Some points:
[ 0.23  0.56 -0.86  0.75 -0.59 -0.23  0.52 -0.03  0.4   1.03 -2.79 -1.58
  0.6   2.59  0.29 -0.78 -0.96  1.04 -0.04 -1.    1.31 -1.04 -0.08  0.88]
[ 1.21 -2.08 -0.25 -0.03 -1.21 -0.43  1.03  0.1  -0.34 -0.13 -1.51  0.29
 -2.32  1.8   1.55 -1.63  0.21  0.08  2.15  0.5   0.89 -0.24  0.38 -0.24]
[-0.31  0.25  0.3  -0.73  0.47  1.49  0.82  0.21  0.49  0.76  0.85  0.19
 -0.34 -0.17 -0.78  1.35  0.89  0.9   0.51  1.25 -0.52 -0.03 -0.92  0.86]
[ 0.87 -0.92  1.28 -0.2  -1.03 -0.65  0.24 -0.11 -0.02  0.72 -0.44 -0.74
 -0.72  0.47  0.12  0.28  0.91  0.8   0.64 -0.97 -0.41  1.35  0.47 -0.39]
[-0.99 -0.23 -1.2  -0.13  0.35 -0.01 -1.09  0.37 -0.96  0.8  -0.6  -0.41
  0.78 -2.72  0.4   1.01 -0.36  1.05  1.05  0.44  1.15 -0.1   0.44 -1.17]
[ 0.43 -0.64  0.88 -0.2  -1.75  0.18  0.46  0.76 -0.01 -0.86  0.24 -0.6
 -0.05  0.24 -1.97  0.37  0.77  0.21  0.3  -0.97  0.13  0.36  0.37 -0.25]
[-0.03  0.4  -0.03 -0.73  0.99 -0.43 -1.53  0.61  0.28 -0.31 -0.72  0.71
  0.28 -0.63 -0.25  0.37 -0.82 -0.39  0.41 -0.39 -0.47  1.1  -0.76  0.64]
[ 1.43 -0.92 -0.16  0.89  0.63  1.23 -1.41 -1.23 -0.47  0.88  0.65  2.22
  1.31 -0.25 -0.87 -1.32 -0.26  1.31 -0.32 -0.25  2.43  0.99 -2.44 -1.33]
[-0.27  1.39 -0.47 -0.55  1.92 -0.47 -1.96  0.6  -0.15  0.2  -0.05  0.36
 -0.46 -0.09 -0.52 -0.42 -1.17 -1.   -0.12  0.27 -0.65  0.43 -0.85  0.59]
[ 1.8  -0.02  0.44  0.59  1.17  3.15  0.81 -1.04 -0.97  0.01 -0.61 -0.5
 -2.39  0.02 -0.59  0.08 -1.24 -2.07 -0.63  0.29  0.    1.13  1.16 -0.54]
[ 1.32  0.64 -0.53  1.09  1.45 -3.13  0.74  0.23 -0.49 -0.26  0.53  1.49
  0.45  1.94  0.96  2.79  1.    1.03  0.3  -0.05  0.06  1.07 -0.77 -0.26]
[-0.2  -1.25  0.95  2.37 -0.29 -0.06  1.7  -0.84  0.39  0.68  0.53 -1.31
  1.58 -1.63  0.26  0.9  -0.48 -0.36 -1.18 -0.05 -2.16  1.26 -1.91  0.32]
[-0.26 -0.26  1.79  0.06  0.58 -0.99 -0.59 -1.08 -0.98 -0.48  0.91 -1.03
 -0.86  0.88  0.98  0.85  1.31 -1.3   0.75 -1.64 -0.06 -0.41  0.38  0.3 ]
[-1.63  0.62 -1.9  -0.47 -1.6   1.96  0.5   0.8   0.46  0.17  1.59  1.28
 -0.72 -0.38  0.07  1.81  2.37  0.02  0.08 -2.    0.56  1.65  0.65  1.35]
[-0.78  0.3   0.05  0.28  0.8  -0.55  0.54  0.47  0.02 -0.12 -0.82  0.47
  0.77 -0.07  0.36 -0.77  0.   -0.21 -0.28  0.48 -0.44 -0.36  0.73 -0.42]
[ 0.13  0.5  -1.24 -0.39 -0.63  1.06  0.08  1.67 -1.19 -0.6   0.2   0.21
 -0.38 -0.69 -0.18  0.03 -0.6  -0.87  1.32 -0.86 -0.5  -1.1   1.23  0.63]
[-1.53  1.51  1.05  1.05 -1.47 -0.08 -1.58  1.15 -1.62  0.08 -0.66 -0.45
 -0.85  0.45  0.44 -0.88  1.29  0.03 -0.59  2.22 -1.22  1.26  0.03 -0.25]
[-0.4   0.62 -0.05  1.22 -0.87 -0.52  0.88  1.4   0.62  0.64 -0.26  0.16
  0.63 -1.14  1.39 -0.4  -1.55 -0.86 -0.68 -0.65  0.26  1.26 -0.87 -0.34]
[ 0.03 -0.16 -0.44 -0.45  0.18 -0.61 -0.51  0.33  0.05 -0.42 -0.53 -0.18
 -0.18  0.52 -0.59  0.01 -1.49  0.28  0.18 -0.06 -0.92 -0.38 -1.24  0.24]
[ 1.18  1.92  0.2   0.28  0.67  0.24  0.61 -0.6  -1.72 -1.55 -0.27 -0.54
  1.07  0.63 -0.16 -0.8  -1.62 -0.3  -1.2   0.61 -0.04 -0.51 -0.11  2.11]
[-0.71  0.73  0.61  0.85  0.28  0.47  0.25 -0.12  1.26  0.54 -1.92  0.57
 -1.06 -1.31  1.3  -1.76  1.57  0.65 -2.26  0.39 -0.44 -0.02  1.32 -0.36]
[ 0.87 -0.32  1.74 -0.47  0.13 -1.   -0.87  0.55  0.66 -0.88  0.86 -1.96
 -1.55  0.19 -0.33 -0.51  0.51  0.79 -1.62 -1.21 -0.44 -2.43 -0.75 -0.54]
[ 0.14  0.99 -1.93 -0.96  1.56 -0.11  0.51 -0.17  0.94 -1.16  0.96 -2.21
  0.48  0.2  -0.17 -0.29  1.42 -0.65 -0.56  2.29 -0.09  2.27 -0.76 -2.22]
[ 0.41 -0.69 -0.5  -2.37 -0.54 -0.41  1.09 -1.15 -0.07 -0.65  0.6  -0.39
  0.74 -0.26  1.64  1.26  0.43 -0.18 -0.06  0.77  1.16 -1.54 -0.82 -0.81]
[-0.2  -0.35 -0.06 -0.32  0.52 -0.24 -0.73  0.51  0.85 -0.13 -0.54  0.05
 -0.32  0.39 -0.15  0.15 -0.46 -0.07  0.16  0.34 -0.43 -0.06 -0.47  0.64]
[ 0.26  0.48  0.5  -0.91 -1.08 -0.09  0.97 -0.28  0.56  0.16 -0.43  0.12
 -0.79  0.08 -0.6  -1.12 -0.65  0.53  0.35 -0.67  0.17  0.13 -0.74 -0.05]
[ 0.43  1.32  0.13  1.54  0.67  0.62 -0.54  0.25  1.91  0.65  0.5  -1.61
  3.11  0.94 -2.41 -1.21  0.22  0.97  1.34 -1.18  0.12 -0.63  1.33  1.28]
[-0.63  1.03 -0.28 -0.24 -1.06 -0.82  0.06 -0.64 -0.11  0.42 -1.33  0.22
 -0.6  -0.04 -0.66 -0.59  1.1   0.24 -1.21  0.84 -1.05 -0.3  -0.18 -0.04]
[ 2.   -0.23  3.25  0.87 -0.89 -1.64 -2.56  2.57  1.9   0.14  1.49 -0.23
 -0.48 -0.28 -1.36  2.5   0.41 -0.3  -0.85  1.08  0.05  0.16  2.17 -0.96]
[-0.56 -0.01  0.79  0.29  1.28  1.1   0.59  1.07  0.49 -0.07 -0.05  0.52
  0.27 -0.14  1.38  0.3   1.04  0.96  0.15  0.79 -0.24  0.31 -0.34 -0.19]
[-0.03 -1.81  0.24 -0.07  0.71 -0.74  0.4   0.68  0.6  -1.02  0.3  -0.19
 -0.67  0.21 -0.58 -0.64 -0.11 -0.02 -0.56 -1.53  0.39 -0.45  0.09 -0.42]
[ 0.6   0.79  0.32  0.48  1.71 -0.73 -1.13  1.39  0.62 -0.99  0.   -0.12
  0.91  0.24  0.8   0.9   0.02 -0.3   1.45  0.17  0.61  0.42 -0.01 -0.63]
[-1.24  0.18  1.5  -2.06 -1.71  0.56  0.4  -1.05  0.54  3.19  1.77  0.44
  1.34  0.88  1.81 -0.57 -3.23 -0.1   0.51  0.45  0.93 -0.23 -0.03 -0.13]
[ 1.08 -1.15 -0.02 -1.36  0.65 -0.72  0.63 -0.96 -1.74  1.11 -0.66 -0.41
  1.94 -1.64  0.45 -1.56  0.9  -0.5  -0.5   0.74  2.13 -0.85 -0.85  1.54]
[-2.42 -1.76 -0.19  0.33  0.12 -1.82 -1.01 -1.59  0.49 -3.39  0.91  0.84
 -2.06 -0.37 -0.78 -1.08 -1.76 -0.29  1.72  0.89  0.95  0.12 -0.92  1.34]
[-2.25  1.87  0.85 -1.93  1.43  0.03  0.51 -0.27 -1.96  0.77 -0.52  1.92
 -1.05  1.02 -1.11 -2.44 -0.56 -0.21 -1.53 -0.66 -1.33  0.91  2.09 -1.45]
[-0.05 -0.49 -0.4  -0.49 -0.08 -0.23  0.3   0.95  0.75  0.48 -0.61  0.65
  1.   -0.76  0.24  0.45 -1.1  -0.91 -0.46  0.01 -0.45 -0.6  -0.94  0.11]
[ 0.74  0.57 -0.22  1.9  -0.98  0.66 -0.07 -1.12 -0.55 -0.05  1.83  0.14
 -0.81 -0.33  0.86 -1.39  1.21  0.73  0.39 -0.23 -1.18 -2.13  0.26 -1.73]
[ 0.05  0.21 -2.83  0.36 -2.66  0.47 -0.85  1.41 -0.12 -0.18  2.09 -0.13
  0.3  -0.2   2.68 -0.17 -1.59 -0.35 -2.43 -0.32  0.39  0.17  1.17  1.55]
[-0.36  0.02  0.66 -0.08 -0.39 -0.33 -0.43 -0.45 -0.01 -0.16 -0.01  0.14
 -0.81  0.3   0.03  0.25  0.63 -0.04 -0.32 -0.11 -0.57 -0.47 -0.13 -0.21]
These points spread out most along one direction. Take the direction at right angles to it along which they spread out most. Go by this last direction. How many in every 100 of the points above lie lower along it than each point below? Answers are rounded to whole numbers. More than half of the points above lie lower than the first one.
[ 0.38 -0.68  1.36  1.27 -0.05  0.99  0.44 -0.78  1.24 -1.13  0.02 -0.69
  0.85 -1.19  2.55  0.24 -1.03  0.07 -0.44 -1.21 -1.61 -0.65 -0.51  0.63] 75
[ 1.03  0.83 -1.04 -0.76 -0.21 -0.78 -1.94 -2.07  0.82  0.31 -0.56  0.34
 -1.31 -0.29  0.3   1.72  0.45 -0.7   1.11 -0.56 -1.36  0.32 -0.12  0.16] 50
[-1.51  1.33 -0.84  0.66 -1.03  0.11  1.14  0.32  0.59  2.22  0.79 -0.06
 -0.51 -0.9  -0.6   1.19  0.54 -2.82  0.37 -0.56  2.57 -0.63 -0.02 -0.25] 70
[-0.16 -2.94 -0.4   1.36  1.11 -0.81 -0.25 -1.21  0.71  1.41  0.41  0.46
 -0.69 -0.2  -0.3  -2.62  0.78 -0.43  1.6   1.31  0.25  2.3   0.61  2.13] 53
[-1.17 -1.34 -1.72 -1.32  1.01  0.28  0.35 -1.87 -0.65 -0.15 -0.83  1.18
  0.75  1.43 -1.35  1.54  0.74 -1.18 -1.52  1.35 -1.25 -0.45  2.14 -2.3 ] 13
[ 0.18 -2.14 -1.3   0.34  1.13  0.73  0.15  1.14 -1.88  2.18  0.07 -2.64
  0.49  1.84 -0.27  0.41  0.89  2.77 -0.55 -1.43  0.8  -0.59  0.    0.02] 75
[ 1.68  0.08  0.34 -0.95 -0.6  -0.8   0.51  0.49  0.74 -0.22 -0.15  0.24
  0.2  -0.68 -0.39 -2.02 -0.62  0.37  0.59 -1.05 -1.19  1.8   0.79  0.46] 28
[-0.89  0.2  -0.1  -1.01  0.34  1.67 -0.73 -1.57 -0.57 -2.78 -1.41  0.04
  1.56  1.55 -0.35  0.42  0.35 -0.88 -0.9   0.2   0.71  0.32  0.38 -0.86] 20
[-0.36  0.15  0.37 -0.36 -1.24  0.65  0.31  0.2  -0.79 -0.42 -0.42  0.29
  0.4  -0.4  -0.45  0.87  0.29 -0.24  1.52 -0.36 -0.26 -0.31 -0.4  -0.56] 55
[ 0.18  0.72 -0.63  0.73  0.22  0.34  0.37  0.1  -0.37 -0.58  0.34  0.85
  0.24  0.05 -0.89  0.52 -0.03  0.14  0.93  0.69 -0.14 -2.29 -1.15 -0.33] 70
[-0.31 -0.36 -0.64 -0.36 -0.04  0.98  0.4   1.15  0.22 -0.23  0.53  1.82
  1.21  0.27 -0.72  1.07  1.03 -1.01  0.05  0.31 -0.35 -1.88 -1.08  1.  ] 75
[ 0.56  0.52  0.63  0.29 -0.07  0.46  1.47 -1.26 -0.87 -0.62 -0.28 -0.26
 -1.32 -2.37 -1.46  1.32 -1.58  3.56  0.86  1.34  1.74 -0.4   1.99  0.42] 53
